One turn or mirror swaps these rows in pairs. Which row does each one swap with?
The rows were stretched afterwards, more along some directions than others.
Z_181: [  6   8  -1  -1 -23   6  12  -3  15   5   6   9   9   5  -4  -4 -11 -13
 -11  -1 -12  11  -7 -10  -9   8 -12   1]
Z_415: [-10  -2  -1  -3   7   3   5   2  -1   6  12   7   6   6   8  -1   7   5
   4  11  -3   3 -12  13   9   4  12 -11]
Z_45: [  6   8   3   4  -2   0   8   5   3 -17   8  -6  -8  -1  -8   7   9  -1
 -12  -3  15  12  -3   2  -4  -8  -4  11]
Z_713: [ -9  -2  10 -12  10   5  -3 -11   6  -4   5   4   4   2  -9  -1  -1  -3
  -1   0  -3   2   5 -10   7   9  11 -19]
Z_544: [  9 -10  -8 -23   8  11  13   5  -3 -11   2 -11  -4  15  -4  -6 -11   1
  14  -2   6  -8  -8   6   2   3   2  -3]
Z_582: [  0  16  -4   0 -22  -8  10  -1 -10  13   3  12 -12   5   8   4  -9   4
   2   0  -5  19  -6  -2 -12   6  -3  16]
Z_189: [  5 -11   1   2   7   1  -9  -6 -14  -2  -1   5   1   1   5   4  14   8
  -7  -3  -1  -5   5   0  11   0   1   8]
Z_162: [-12   7   4   0   5   2  -6 -11  -6   5  10   9  -1   5  10   7  -9   7
   8   2  -5   7  10  -6  11   2   1 -20]
Z_432: [-16  -4  24  -8  13  -6 -14   4  -2  -8  -3  10  -1  15  -7  -8  -8   5
   1  -6 -11  13  18 -15   3   5   6 -18]
Z_718: [ -8  -8  12 -15  18  -7 -10  -2 -13  -2  -9  10 -14  -2   0   4   3   5
 -11  -1  -2   3  14  -4   8  10  19  -6]
Z_554: [ 18  16   7   4  -9  -1  16  -6  -4 -13   4  -5 -11  -9  -8  11   6  -2
  -9 -11  -5   3   4  -3 -14 -12  -1  10]
Z_601: [ -6  -2   3   3  -2 -11 -26   7  -8  11 -10  18  -1  -7  -9  -1  12  -5
   0  -8  -6  11  11 -10   4   1   2  -6]
Z_199: [ -4  -9 -24  -8   8   3   1  -9  -7   1   1  -6   8   3  -1   5  -5   6
  11  -1  12   0   8  -1   3  -5  -1  -6]
Z_313: [ -3  15 -12   1 -12  15   7 -12  -3   5  -8  -2  -6  -8   0  21   2  -2
  -3   6   8   5  -2  -5   4 -22 -14  13]
Z_440: [ 13  14  -4  21  -4  15  -2  -3  -6   1 -12  -3   6 -11 -10   3   9   1
 -16  11   9  -4   5   6   6 -22   0  10]
Z_912: [ -2   1  13  -3  -2  -2   0   7   8  -3   3   0  -5   6   4  -1   0  -6
 -10  13   3  -5  -8   8   2 -10  -3  13]
Z_618: [ -5  -1 -17 -21  -2   1   4  13   1   1  -5   3 -14   4 -14  -3   8  -9
  -3   4   4   6 -14   0   0  -3   7   7]
Z_273: [-11  14   9  -8  -8  -6   0   3   5   5   2   6 -19   5 -11  -1  -7 -12
 -11   5  -6  20  -6   1  -7  -1   2  13]
Z_719: [ 16  -2  -6  16  -5  13  -3  -6  -2   5  -8  -4  13  -5  13  11  10   7
   0   3  11 -14  -4   8  15  -9  -1  17]
Z_456: [ 19  -6 -15  -1 -10  12   2 -12   8   0  -3 -20   7  -1  -8  15   5  -4
  -6   6   8  -5 -15  -7  -1  -4  -5  19]
Z_846: [-14   9  16   2  -8  -4 -13   2   4  -3  -9   3 -13  -8   9   8   0  -4
 -25   9  13  13  -6  -6   2  -5  -5  19]
Z_444: [  2   0  -7 -10 -12  -6 -10   4  -4   5  -5   2   6  13 -11   3 -14  -2
  -7 -15   6  10   5 -20 -23   5 -13  18]
Z_972: [ -3   5   5 -11   0  -2  -5  11  -3   4  -8   6  -5  15  -2   2  -1  -5
 -12   5  10   0  -9  -5  -7   0  -6  23]
Z_565: [ 12  -7 -12  -1   1  -2  13  12  -5  -1  12   3  -6  -1   3  -6   0  -1
  11  -1   0   2  -9  17   3   5   7 -14]
Z_520: [-14  -4   0  -1   4 -18 -21  -5  -5  16 -10  22   3   1   8   0  10  -2
   0   4 -17   2  14  -8  17   3  17  -8]
Z_120: [ -5  10 -16   3  -5  -8   9  13 -10   5   7   9  -8  -2  -5  -8   2   4
  16   5  -4  23   2   9   0  -5  14 -15]
Z_393: [  0   5  -2  15 -16   6  10  -5   8  10  13   4   9   9  11   3   1   3
   3  11 -14   6  -1  -5  -4   2  -6   1]
Z_473: [-12  10  16 -11   5 -15 -14   1   1  -6   2  13 -13   3  -1  -2  -3  -4
  -2  -9  -4   6  11  -5   7   9  20  -9]
Z_31: [  1   6   6  17   6  -1 -25  20  -4   3  -6   8  15  -8 -20  -5  14  -3
  -7 -14   0  -3   6   5  12 -12   7   1]
Z_449: [ -5   3  18   4   5   0   0   9  -3  -3  -2  18 -13   2  18  10   8  -3
  -2   0   8  -2   5  15   9  15   3  -2]
Z_459: [ -1  11  21   6   0   5 -22  10  -8  -6  -6   3   5  -8 -12  10  -3   8
  -4 -22   3   6  17 -12   1  -4  -5   0]
Z_401: [ 11  -1  18  -9  17   1 -11  -6  -3 -12  -5 -15   8  10  -8 -12  -9   3
  -4  -5  -6 -12   8   4   8  -8  12   7]
Z_489: [-18  10 -10  -6 -13  17   7   0  12   3  -8   2  -7  -4  -8  -1 -10 -19
   1  12  18   3  -4   6   1  -5  -7   5]
Z_624: [  4   1 -10  -2  -9   8   4  -4   3  12  -6  -2 -10 -14   3  10   1  -8
   6  11  10 -15  -3  13   8   1   7   5]
Z_916: [  1   0  10 -12   9   5   4  -1  12 -17   7  -5   4  -2  -6  -2   2  -6
 -13   7 -13  -9   2  -3   5   2   8  -4]
Z_268: [  0  -6   6 -10   1  -8   5   1  -5  -4   1  11 -13   8   3  10   1  -2
   0  -7   2   2  11  -8  -2  18   2  -5]
Z_39: [ 24  -5 -20  10 -10  14  14  -2   4  -4   1 -13  10   3 -14  -3   4   1
 -15  -4  12   6 -12  -3 -11  -7 -10  16]
Z_569: [-12  -4   8 -12   8   4  -3   0   9  -3  12  -1  14  12  -7 -14  -5 -11
 -14   3  -2   6  -7  -7   2   7  -4 -11]
Z_177: [-15  16   1  -4  -6   8  -2  -2  -4   3 -15   6  -3 -12  -6  -6  -1 -14
 -13   8  11   3   2  -1   0 -13  -2   5]
Z_954: [  0  23  17  26 -12  -2   0   6   1  -2   4   6  -2  -4  -6  -6   1  -1
   2  -5  -7  23  10   0  -1  -6   2 -11]
Z_412: [  4   1   2   2   3  10  11  28  10 -11   3  -5  -5   8  -2 -13   9   0
 -18  10   7   9 -18  16 -10 -11  -6  14]
Z_517: [  6  13   1  -4 -17 -10   8 -26  13  -4   5   5 -20  -8  -2   3   0 -13
   0   0 -14   5  -1  -8   0   2   9  -5]
Z_226: [  9   1  11   5   5  14 -12  -1  -4  -4 -10  10  10  -7  -8  -9   9  -6
  -9  -3  -3 -12   9   2  13  -8   0  -7]
Z_293: [  0   1   2  -9 -14  -7  16 -10  19   0   7   2 -20  -2   0  -7  -1 -16
 -14  18 -13  12 -14  -5  -7  11   3   1]
Z_367: [ -2  23  11   0  -6  -8  -6   0   3  -2  -3  -2 -13  -3   2  -7  -2   0
 -12   8  -3  15 -11   1   2 -13  16  15]
Z_375: [ -3  11 -15   4 -13  18  17   9   6   4  -1  10   4  -6  -7  -4  -1 -14
   7   8   8   6  -1  15   6  -3   3  -8]
Z_660: [-12 -12  10  -9  15   3  -3   9   9 -15   8 -11   2  15   5  -9   5   2
 -13  10  -6   6  -3  -3   8  -2   6  -1]
Z_619: [  3  12   1  -4  -1   4  -1   9  10  -4   0   1  -4 -13  -7  -8   4 -13
  -3  13  -6  -5 -13  16  14 -10  12   1]
Z_269: [ 13   8 -20  -3 -12 -10   0  -7 -10  15  -5   9  -9  -1 -14  -1   3  -6
   9  -4  -6   4  -4   3  -2  -7   9  10]
Z_388: [ 19   4   4  13  -3   6   2  12   9  -9   9 -12   7  10 -18 -11  14  -4
 -22   0  -4   7 -22   8  -2 -11   0  24]
Z_57: [ 22  -2  -6   5   6   7  -5 -12   7  -6  10  -7  15   3  -6   2   3  -2
  -2  -2 -14 -12 -13   4   8  -2   2   8]
Z_184: [ 19  15  21  12 -13  -5   5 -12  12  -8   4  -2 -13 -11   6  13   4   2
 -16   2 -20   9  -1   0  10   6  17   1]
Z_852: [ -2   9  -7  -6 -18  -2   1  -5   6   4 -14   8 -15  -1  -9  -2 -10  -9
 -10   4  10  15  -9  -8  -9  -6  -4  17]
Z_94: [ 18   3  -1   7  -1  18   7   5   4  -9   3 -15  -3   5 -10  -8   2   0
  -9  12  -9  -6  -8  15   3 -11   3   9]
Z_631: [  0   2 -23   2 -22   8  -5   0   2  11  -1   7  -1 -10 -16   2  -2  -5
  -8  -3   1  10  -3 -12 -13  -2 -13   7]
Z_686: [  2  12  -2   5 -10   9  12   4  -3  -3 -11   7 -13 -15   9  16   4  -4
   3   8   0  -1  -4   5   2   2  -2   6]
Z_516: [ -2   8 -11   4 -15   0   6  16  -2   5  -9  14  -6 -10 -12   5   6  -6
 -19  -2  11   6  -2 -10 -18   6  -4  11]
Z_664: [-21   8  -1   3  -9  12  13   4   1  -1  -7   8 -12  -8  19  12   4  -6
  -6  17  24  -2  -2  16   3  -1  -3   9]
Z_687: [  6   6   8   5   1  13   9  -4  13 -10  12   6   7  -4 -12  -1  11 -11
 -10   1  -1   3  -1   2   8   4   5 -13]
Z_809: [  0   9   8  13  -7  -8   3   9  -7  -1  -8  14 -12  -9   9  -3   6   4
 -10   2  -4  12   8   3   2   9  20  -3]
Z_584: [-10  10   8  11  -7   1 -12  -5   0   3   0  -2   2   1   3   4  -8  -2
  15   6  -8   3  18  -4   4   0   6 -11]
Z_387: [  6  -6   4  -6   2   4   3 -13  11   1  13 -11   6   4  -6   8   0  -2
  -1   1 -12 -14   6  -5  -1   7   4  -2]
Z_24: [-17   1   9  -6  12  -4 -18   7 -13   2  -1  -1   9  13  -5 -10  -5  12
  -5   4 -15  11   8 -11  -2 -11   6  -2]
Z_445: [ -3  15  14  22 -11   3   4   6  12   3  11   3   9   1  -3   4   2  -2
  -8  10 -15  19   4  -1   8  -5  -2 -13]
Z_453: [ -9  -5   9  -9   5 -13  -1   0  -8   4  -4  13  -3   1  13   0  -2   8
   2  10 -14  -3  16  -3   6   2  17 -14]
Z_751: [-12  22   2   3 -10  -3   8   0   2   3   8   4 -15  -5  -4   8   0  -6
   7   7   7  22  -4   0  -5  -8  -9  -3]
Z_304: [  1   8  19  12   4 -15  -7   8   8  -5   5  10  -1  -4  13  -7   7   6
 -11  -3 -16  16   4   7   7   0  19  -9]
Z_402: [ 13  -1 -25  -2 -10  -2  12  -6  -2  17   0  12   1   4   0   4  10  -2
   1   3 -13   3 -14   7  -2   3   6  10]

Swapped with Z_582: Z_189
Swapped with Z_268: Z_269
Swapped with Z_45: Z_120

